Each row is where one point has got to under a steady rotation. How many steps took it there?
The counts run from 0 to 425.
[-12   4 -22   4  11  11 -13 -10   7   9   2  13 -14  -7  22 -17   3 -30
   6  -4  -6 -37  20 -38   3  -5   6  -7  -8  12  26 -15 -17 -22 -16 -25
  37   1  22 -15 -36  -2 -20 -21 -18  24 -20  17 -35  -6   4 -20] : 180
[-34  -2  10  11  12 -12 -14  -4  12   5 -14  12 -10   8 -24  -2  26 -22
  -2  29 -34 -17  14   3 -12 -17  20  17   8   0   5   7  31 -20  -1  -3
   2   7   3 -12 -15 -23 -34  44   5  26 -19  25 -43  -2 -17  24] : 308
[-24  19  11  12  -6  -6  -5 -38  17   1  -1   5  15 -24   6  -4   3 -18
  22  -5   3 -22  48 -35 -18  16  12  -4  -7  13  15  33  -7  -7 -28 -22
  44   3  -3 -23 -19 -22 -38   2 -38   5 -15  10   4   9  -5 -20] : 402
[-23   2 -30   6  15  -3 -11 -18  30   0 -16  16  -9  -9  -6  -9  25  -7
   1  14 -19 -48  25 -17 -14   8  32  28  10   1  21  21  14 -16 -20 -18
  21   5  -9  -8 -31 -18 -11   4 -13  26 -32   9  -2   0   2  26] : 329
[-27  11  13   1  -5  14 -29 -37  -2   6   2  28  -5  -1   1 -27  11  -5
   8 -17 -17   8  57 -19 -16 -14  25  15  -5   8  28  17 -12  -4 -16 -34
  38   0  26  -3  -7 -19 -21   7  -8  10 -10   5 -32  -2  12  -8] : 33
[-21  16  25   0  27  -3 -10 -11  11   9  -9   1  25  -7  -5  -1 -10 -27
   5  16 -15 -21  10  -2 -21  11  12  11 -17  22   6  44  44 -18 -21 -13
  30   2  13 -14 -18 -10 -31  28  -6   5 -36   2 -21  10  -6 -30] : 271
[-22   2   8 -15   0  -4 -12 -19  17   4  -5 -11   7   2  -3  -9   6 -41
  -1   8  -8 -27  24 -22 -14   4  12  -7  -2   8  23  13  13 -19 -28 -16
  14  17  33 -24   1 -29 -55 -18 -17  -1 -25  20 -29 -12  -3 -24] : 289
[-27   1   7  43  24   1  -5 -18   4  25   2  11   1 -39  26  -2   3 -16
  13  33   5 -12  20 -24 -11   1  13  16 -24  18  16   5  15 -14  -6 -10
  26  -2  -2 -18 -34  39 -10  40 -23  -6 -32  14 -33   0  10  -6] : 379
[-29   3   8   7   6   7  -9 -27  11   8  -7  -9  17 -14   7  -8  14 -22
  -3  11   9 -13  44 -24 -21  10  14 -10  -9  19  42   7   5 -14 -22 -24
  14  20  19 -38  -9   4 -44  -8 -15 -22 -21  22 -26 -15   1  -5] : 72
[-13   5   7  18  22   4  -3 -19  17  -6 -14  32 -24  -5  -6   1   7 -28
  27   9 -14 -19  41 -39  -8  -3   3  11  15   1  19 -11  -3  -7  -1  -2
  17  -5   7 -11  -9 -37 -26  11 -35  39   0  12 -11 -11  -4 -37] : 369
[ -7   0  -4 -13  21  17 -18 -14  11   6  10  16  13 -21   6   5   7 -17
  14 -18  -1 -35  39 -36  -7   1  13  13 -16   6  31  10   0   7 -19 -15
  57  -9  16  -2 -38   3 -23 -12 -14  19 -23 -12  -8   0   2 -22] : 215
[-19 -10  -9  28  25   1 -13  -8  18   6 -23  29 -26  -7 -12   0  16  -4
  12  11 -29 -33  31 -30 -11   0  24  41  11  -5  20   4  19  -4  -3 -12
   9  -6  -6  -1 -34  -6 -16  36 -16  20 -25  11 -11  -8  -1   2] : 195
[-15 -18 -12  -4  32  32  -4 -16 -16  31  -9   9 -11   0  -6  -9  11 -23
 -13  10 -11  -3  29 -44  -8  -1  18   6  -1   6  39 -19  14 -19  -7  -3
  24   8  41 -28   5   3 -27  26  -2  -3 -19   8 -18 -15   1 -25] : 392
[-19  14 -11   4  24  13 -25  -5  12  -8 -10  28  12 -10   7   5  21 -18
  10   8 -16 -28  44 -16 -15 -25  11   1   3  25  16  12  17  -3  14  -7
  43  -4  10   0 -45  -6 -10  12 -15  50  -7   5 -23  12 -22  -3] : 351
[-22  22 -20  27   1  -5 -34 -22   1  -1 -16  11   8 -12  25 -15   5 -27
  -5   7  -7 -30  12 -22 -16  28   3  19   5  12   9  21  20 -23 -19 -21
  19  -8 -16  -6 -48 -13 -19  -3 -23  21 -32  -5 -10   4  12   3] : 298
[-27   6  -2  17  23   8  -2  -9  32 -18 -13   4  -8 -13   1  10  23 -26
   7  44  -6 -43  12 -11 -17  -9   5  21  18   6   8  14  33 -12   2  11
   3   7  -3 -20 -12 -31 -27   4 -18  30 -22  28 -28 -18 -16 -10] : 156
[-29   6   4  43   4  -3  -5 -31   8  -3 -12  28 -31  -9  18   3  10 -31
  27  20  -9  -9  29 -26  -4   0   5  14  14   1   7 -22 -15 -17  -1   3
   4 -12  -8   0 -25 -24 -15  14 -42  35  -9  30 -13  -4   3  -3] : 13
[-25   0  13  27  23  20   1 -12  16   1  -2   7 -10 -33  16 -10   4 -17
   9  31   3 -15  11 -33  -8  -4  -5  15  -5  11   8  17  21  -8   1 -13
  34   3   6 -37   0  16 -21  18 -20   0 -34  19 -41  -6   5 -42] : 375
[-25  23   5  34   7   2 -44 -20   8  -3  -9  34  -7 -13  21 -21  12 -15
   1   2 -22 -14  26  -5  -4  -9  -4  26   8  12  -7  25  17 -12   1 -24
  22 -10  -6   8 -42 -12  -7  11  -9  35 -23   5 -32  -5   9  11] : 164
[-20 -15   6  15  16   7  -5 -21   9  31   5   4  -4 -20   8  20  21 -24
  15  31  -2 -14  39 -21 -10 -14  10  11 -20  15  38 -21   7   1  -9   8
  20   3  23 -18 -17  21 -25  18 -21   4 -13  31 -36 -20  -7  -2] : 209
[ -4   3  12  14  17 -12 -27  -5  -5  18  -8  27  -8  -6  -3 -22   5 -21
  -1 -33 -15  -8  36 -43   4  -7  12   8 -25  -5  18  -3  12 -20 -13 -33
  36  -3  28 -21 -26  12 -30  16  -8  17 -19  -2 -21   3   1 -23] : 63
[-36   0 -10   5  -7   9  -4 -38 -11  17   0  18 -22  -7   1   2  17 -44
  16  24 -16 -10  25 -14  12  -6   7   1  13  -1   0 -16 -14 -33 -12   2
  29   1   5  -4 -20 -51 -30   9 -21  37  -3  12 -32  -2  -1  12] : 148
[-18  -2   6  15  48  16   2  -4  11  18 -12  -3   3 -32  -8   8   5 -24
  -9  35  -5 -27  17 -17 -14  23   9  19   0  11  16  19  40  -9   1   4
  27  -1  -2 -21  -6   0 -26  42  -8   4 -32  -7  -6   0 -12 -27] : 409
[-16  -9  14   3  21  15 -22 -15  12   3 -22  19  -2   3 -19 -14  28 -11
  -8  -5 -21  -6  59 -23  -6 -21  17  13   3   7  32   1  24   0  14 -16
  31  13  30 -17   1 -17 -26  14   4  17 -10   2 -23 -12  -8 -11] : 390
[-10  10  -8   5  25   4  -3 -21   0  20  -4  18  13 -22  -4  -2   2 -24
   2  -6   1 -36  20 -31  -7  37  15  16 -13   2  18  15  15 -23 -32 -17
  39  -7  -1  -6 -31  -7 -25  10 -26   8 -27 -21  16  14   1 -20] : 80
[-26   0  -4  15  13  15 -23 -27   0  35  12   2   3 -40   5  17  23 -30
   3  26   1   1  27 -18  -6   3   0  18 -16   4  16  -3  32   0 -16  10
  30   4  14 -10 -27  24 -23  31 -10  -1 -33  -3 -35 -12  10  13] : 244
[-33   4  18  41   0 -12 -16 -17  21 -11 -17   8 -15   3  10 -27  16 -21
   8  27 -14 -12  26 -15 -28 -17  25   0   9  21  14   9   8 -17  -4 -25
 -10   9   3 -26 -12  -4 -22  15 -15   6 -14  51 -37  -4 -12   5] : 342
[-29  11   0  32  19  18 -31 -24 -12   5  -8  36 -16  -9  12  -4  10 -25
  12  26 -19   0  20  -5 -10  -2  -1  25  14  15   4   8  11 -14   0  -4
  16 -16  -1  19 -40  -4   0  31  -8  35 -22   2 -37  -5   8   7] : 165
[-16  13 -13  18  21   1 -22   7  27  -5 -12  11  -4  -9  20 -22  -1 -15
  -3  25 -11 -49   1 -23 -26   4   5  14   5  19  17  22  26 -10 -13 -29
  12  -3  -1 -23 -38   5 -14   6 -14  15 -42  22 -17  -8   7 -18] : 159
[-21  -1 -17  29  31  10 -11  -7  14   4  -4  17 -13 -30  16   3  12 -25
   6  42  -5 -28  -1 -14  -8   4  -1  24  14  17   4   2  34 -17   2   2
  13  -2  -9  -8 -43   2  -8  26 -21  34 -38  14 -32   8  -8   8] : 161
[-21  11  -2   1   4  11 -30 -19  -9   4   3  13  10   2  29 -16  -5 -41
   9  10  -3 -10  20 -12 -15   2  -2 -12  -2  30  16   4  -4 -30 -17 -23
  30  -8  34  -9 -28 -12 -29 -13 -11  24 -14  20 -41   0  -1 -25] : 319
[-40  -7  -1  19  16  17   5 -24  31  -3 -15   7 -16 -19  -3   4  22   1
   5  42 -11 -31  28 -11 -19   0  35  27  13   3  23  17  20   5  -6   4
  13   5  -8  -6 -12 -15 -16  33 -19  14 -22  15 -16  -6   3   8] : 191
[-28 -14 -19  -1  18  23  -6 -27  17  16  -6   1  -3 -19   7  14  16 -30
   3  43  -8 -36  27  -8 -20   6  24  23  10  10  29  -2  18  -4 -18   6
   1   3  13  10 -18 -20 -17  13 -13  -3 -27  26 -33 -13   3  19] : 326
[-22   5   7  20   3  -6 -27 -21  11   3 -23 -11  -8 -17   2 -24  28 -34
 -13   0   4 -14  17 -46 -10  10  -2   6  14  -5  23   7  19 -19 -15 -16
   9  18   4 -47  -5 -17 -45 -14  -6   3 -27  12 -19 -30   5 -13] : 259
[-21   7  25  -3   7  -8 -10 -12  19   3 -15  -3  21   6 -20  -4  14 -32
  -3  -6 -14 -10  39 -18 -19 -15  20 -16 -16  14  24  16  21 -17  -9 -20
  23  21  32 -37  -4 -12 -50   6 -11   3  -9  21 -19   8 -16  -7] : 424
